Every row has a hidden score. How much higher is the second row's score than the first row's in each pair? 15 means about the same, 30 much higher and 0 much lower. The score is a weighted sum of the row's numbers plus the product of two more (or one squared), each taken from its middle value.
[-0.3   0.96  1.12 -0.76 -0.2  -2.08 -1.37  0.63  0.32 -2.15]
[ 1.1   0.56 -0.41  0.29 -0.74  0.41 -1.54  0.47 -0.95 -1.05]: 14
[ 0.15  0.38 -0.41 -0.31 -0.57  0.53 -0.62 -0.44  0.68  0.21]
[-1.09  0.3   1.14 -2.13 -1.24 -0.26  0.07  0.75 -0.69  0.62]: 21
[ 1.06 -0.25 -1.06 -0.6  -0.83  1.43 -1.32 -0.12  0.42  0.33]
[-0.63  0.06 -1.11  0.92  0.86 -2.73  0.72 -0.07 -1.28  0.42]: 13
[-0.13  0.62 -0.25  0.26  0.16 -0.85  0.74 -0.79  0.05 -0.55]
[ 0.32  0.31 -2.04  0.15  0.27 -2.83  0.94 -0.27 -0.77 -0.5 ]: 16
[ 0.   -0.91  0.9   0.27  1.13 -0.09  1.04 -0.38  0.2  -0.23]
[ 0.55 -0.17  0.95  0.94  1.49  1.35  0.55 -1.33  1.37  0.19]: 13
[-1.12 -0.48 -0.62  1.03  0.6  -0.51  0.45 -0.93  0.1  -1.39]
[-0.02 -1.26  0.33  0.32  0.56  1.35  0.26 -0.2   0.68 -1.87]: 21
[-0.19  0.06 -0.86  0.27  0.77 -2.35  0.91  0.12 -1.17  0.05]
[ 0.37  0.48 -0.94  0.38  0.7  -1.98  0.57  0.02 -0.26  0.56]: 15
[-0.06  0.14  1.5   0.47  0.58  0.28  0.58 -0.32  0.37  0.56]
[ 0.31 -0.24  0.36  2.15  1.21  1.3  -0.27 -0.96 -0.02 -0.79]: 18
[ 1.42  1.72  1.31  1.36  1.54 -1.26  0.73 -0.02 -0.81  1.23]
[-1.25 -0.81  0.93 -0.83  1.29  0.33  1.39 -1.05  2.24 -0.84]: 13
[-1.32  0.07  1.06  0.22  0.21  0.44  0.58  0.02  0.41 -0.28]
[-0.72  0.03 -2.   -0.67 -2.38 -0.48 -1.51  1.43 -0.41  0.28]: 14
[-2.37 -1.08  0.27 -0.38 -0.23 -0.76  0.82 -0.2   0.25 -1.13]
[-0.97 -0.36  0.44  0.98  0.62  0.64  0.5  -0.24  0.9  -1.49]: 16
[-1.2  -0.05 -0.21 -0.07  0.32 -1.93  0.65  0.16  1.27 -1.67]
[ 0.69 -0.26  1.71  0.73  1.1   1.11 -0.15 -0.81  1.82  0.17]: 19
[-0.7   0.39 -0.58 -0.52 -0.96  0.16 -0.68  0.3   0.13  0.21]
[ 0.03  0.67 -1.44  0.04 -1.33  0.8  -0.88  1.34 -0.75 -0.79]: 20
[-2.1  -0.4  -1.77  0.14  0.69 -2.05 -0.9  -0.65  1.27 -2.64]
[-1.47  0.36 -0.1  -0.83 -1.11 -0.25  0.64  0.92  0.05  0.  ]: 13
[-1.42  0.72  0.24 -0.43  0.    1.42 -0.71  0.24  0.42 -2.86]
[ 1.67 -0.11 -0.08  0.53  1.47 -1.41  1.4   0.49  0.43  2.49]: 14
[ 1.01  0.4  -2.28 -1.55 -1.89 -0.45 -1.79  1.18 -0.08 -0.23]
[-0.06 -0.01 -1.93 -0.08 -0.87  0.78 -1.59  0.51 -0.9   0.22]: 16
[ 0.31  0.75 -2.01 -0.33 -2.02 -0.48 -1.65  1.67 -1.    0.61]
[-0.48  0.55 -1.07 -0.71 -0.46  1.2   0.38 -0.29  1.2  -2.17]: 8
[-0.65  0.92 -0.07  0.06  0.01  0.71 -0.68 -0.44  0.93 -0.54]
[ 1.13 -0.32  0.72  0.18  0.93  0.11  1.53 -0.42  0.26  1.52]: 14
[ 1.72  1.22  0.    1.44 -0.27  1.34  1.89 -0.72 -2.95  0.63]
[ 0.1   0.33  0.35  0.15  0.39  0.18 -0.22 -0.45  0.02  0.71]: 14
[-0.07 -1.19 -1.02  1.34  0.38  0.34  1.43  0.79  0.05 -0.18]
[-1.69 -1.54  0.89  0.24  0.84  0.91  0.54  0.27  1.1  -0.86]: 19
[ 0.23 -0.61  0.91  0.71  0.96  0.65  0.36 -0.78  0.41  0.2 ]
[ 0.48 -0.57  1.52  0.78  0.83  1.27  0.1  -0.93  0.23 -0.65]: 16
[ 0.6  -0.88 -1.55 -1.29 -1.17 -0.14 -1.53  1.46 -0.43  0.56]
[-0.48  0.24  0.33 -0.79 -0.51  0.56 -0.01  0.27  0.12 -0.33]: 10
[-0.19 -0.26  0.93  1.21  1.62 -1.82  0.78 -0.7  -1.03  1.01]
[ 0.16 -1.09  1.36  0.92  1.28  0.38  0.92 -0.77  1.15 -0.56]: 17
[ 1.8   0.43 -3.7   1.15 -1.44  0.   -3.73  1.51 -1.2   0.52]
[ 0.23  0.73 -0.25 -0.06  0.25 -0.04  0.26 -0.3   0.28  0.63]: 1
[-1.86 -0.56  0.16  0.01  0.29  0.46  0.26 -1.56  2.65 -2.8 ]
[ 0.85 -1.17  1.51  0.94  1.97  0.25  1.03 -0.34  0.01  0.72]: 23
[-0.37 -0.18  0.68  0.73  0.44  0.85  0.06 -0.06  0.56  0.08]
[-0.19 -1.64  0.24 -0.01  0.27  1.06  0.38 -0.31  0.44 -0.19]: 15
[-0.73 -0.43  0.22  0.32 -0.11 -3.16  0.75 -0.1  -0.56  0.28]
[-1.26  0.13 -2.1   1.44  0.6  -0.84  0.58 -1.28  0.   -1.92]: 11
[ 0.64  0.03 -2.87 -1.04 -2.26 -0.98 -1.97  1.27 -1.02 -0.26]
[ 1.18  0.06  0.68  0.32  1.1   0.33  1.27 -0.36 -0.14  0.91]: 12
[ 0.26 -0.93  1.23 -0.23  0.64  0.48  0.68  0.08  1.81  0.79]
[ 0.21 -0.69 -0.01  0.69  0.11  1.03 -0.35  0.08  0.1  -0.26]: 16
[ 1.66  1.37  0.93  0.72  0.85 -1.01  1.17 -0.29 -1.24  1.34]
[ 0.64 -1.79 -1.32 -0.22 -1.56  1.07 -1.6   0.75 -0.83 -0.07]: 26
[-0.77  0.97 -1.95 -1.55 -1.4  -0.13 -1.39  0.25  0.19  0.31]
[-0.53 -0.04 -0.19 -0.97 -2.   -0.2  -1.38  1.34 -0.91 -0.2 ]: 26
[ 0.72  0.36 -0.13  1.21 -0.18  1.4  -0.03  0.37 -2.34  0.57]
[-0.72  0.46 -1.26  0.13 -0.86  0.81 -0.9   0.13  0.05  0.33]: 7
[-0.29  0.63 -1.12  0.23 -0.51  0.64 -1.71  0.46 -0.41 -0.29]
[-0.47 -0.1   0.6  -0.47 -0.35 -0.01  0.33 -0.54  0.12  1.42]: 8
[-0.55 -0.41 -0.11  1.14  1.39 -0.29  0.23 -1.55  1.45 -1.55]
[-1.89  0.52 -0.21 -0.38 -0.99  0.19 -0.74  1.36  0.34 -0.31]: 21
[-0.9   0.06 -0.31 -0.79 -0.01 -0.98 -0.81 -0.6   1.1  -2.29]
[-0.53 -0.99 -0.27  0.09 -0.21  1.36 -0.57 -0.05  0.81 -2.47]: 20
[ 1.82 -0.05  1.54  0.87  1.1   0.25  1.47  0.16 -0.11  0.64]
[-0.84  0.17 -0.57 -0.28 -1.15  0.57 -1.02  1.    0.19 -0.22]: 17
[-2.29  0.09  0.11  1.08  0.4   0.15 -0.01 -0.9   1.43 -2.27]
[-0.63 -0.47  1.13  0.34 -0.11  0.46  0.96 -0.2   0.16 -1.31]: 17
[-0.61 -0.11  0.01 -0.18  1.37 -1.39  1.4   0.04  0.25  0.17]
[-1.4  -0.82  1.6   0.4   0.63  0.1   0.57  0.    1.57 -1.03]: 21
[-0.48 -0.61 -0.66  0.6   0.39 -2.68  0.97 -0.18 -0.06 -0.41]
[-0.75  0.43 -1.11 -0.51 -1.33 -0.33 -1.39  1.22 -0.45 -0.34]: 20
[-2.31 -0.12  0.18 -0.78 -0.06  0.76 -0.16 -0.95  1.72 -2.42]
[ 0.12 -0.15 -0.95 -0.54 -0.09  0.69 -0.75  0.53 -0.38  1.14]: 19
[ 0.12 -0.1   0.54 -0.69  0.26  1.64 -0.47  0.    2.1  -1.6 ]
[ 0.64  0.93 -0.46  0.9   0.33  0.44  0.17  0.06 -0.88  0.79]: 11
[ 0.83 -0.92  0.3   0.11  0.66  0.73  0.32 -0.96  1.27 -0.6 ]
[-0.94  0.06 -0.55  0.29  0.23  0.14 -0.14 -0.07  0.03 -0.28]: 15
[0.78 0.13 1.42 0.58 0.77 0.07 0.31 0.15 0.38 1.36]
[ 0.74 -0.95  0.69 -0.34  0.59  1.33 -0.25 -0.38  1.49 -0.41]: 16
[ 0.93  1.09  1.02 -0.93 -0.4   0.49  0.42  0.57 -1.06  0.75]
[-0.46  0.33 -0.13 -0.66 -0.87  0.1  -1.    0.54 -0.79  0.76]: 17
[ 0.75  0.22 -0.02  0.21  0.04  0.76 -0.71 -0.28  0.18  0.91]
[ 0.62  0.85 -0.05  1.05  0.21  0.6   0.34 -1.26 -0.86  0.77]: 9
[-0.32 -1.32  1.41  0.01  0.99  0.67  0.83 -0.18  0.37 -0.15]
[ 1.35  0.91  0.41  1.43  0.64  0.06  0.92 -0.03 -1.53  1.41]: 10
[-0.2   0.49 -0.91  1.16  0.38 -1.89  0.42 -0.83  0.   -1.3 ]
[ 1.7   0.34  1.57 -0.02  1.34 -1.55 -0.01 -1.9  -0.34  1.45]: 17
[-0.7   0.11 -0.41  0.45  0.03  0.5  -0.33  0.13  0.17  1.02]
[-1.23 -0.47 -0.21 -0.67  0.11  0.46 -0.51 -0.16  1.52 -1.2 ]: 16
[ 0.23 -1.34  1.76 -0.02  1.19  0.53  1.04 -0.42  1.37  0.69]
[-0.12  0.24  0.34 -0.52 -0.81 -0.03  0.23  0.07 -1.16  1.15]: 11
[ 0.88  0.56  1.41 -0.21  1.19 -1.57  1.79  0.   -0.99  1.42]
[-0.21  0.42  0.81 -0.58  0.4  -0.36  0.25 -0.54 -0.09  0.06]: 16
[ 0.73 -0.16  0.14 -0.11  0.12  0.95 -0.6  -0.35  0.61 -0.13]
[ 0.    0.36 -1.43 -0.16 -1.38  0.5  -1.33  0.98 -0.21  0.24]: 16
[-0.2  -0.66  1.55  0.41  1.42 -0.1   1.49 -0.26  0.87  0.29]
[-2.21 -0.12  1.14 -0.62 -0.19 -0.4   0.87  0.29  0.24  1.25]: 15
[-1.16  0.24 -0.69 -0.91 -1.54  0.12 -0.95  1.04  0.24 -0.06]
[ 0.61  1.53 -2.23  0.35 -1.43  0.15 -1.76  1.28  0.39  0.15]: 14
[-1.69 -0.78  1.01 -0.38  0.07 -0.37  0.9  -1.03  1.24 -2.01]
[-0.72  0.81 -0.4  -1.07 -1.89 -0.4  -0.67  1.28  0.86 -0.39]: 17
[-0.17  0.29  1.33 -0.02  1.15  0.85  0.37  1.35  0.08 -0.29]
[-0.88  0.61  0.49 -1.35 -0.66  0.01 -0.2   0.63 -1.68  0.91]: 11
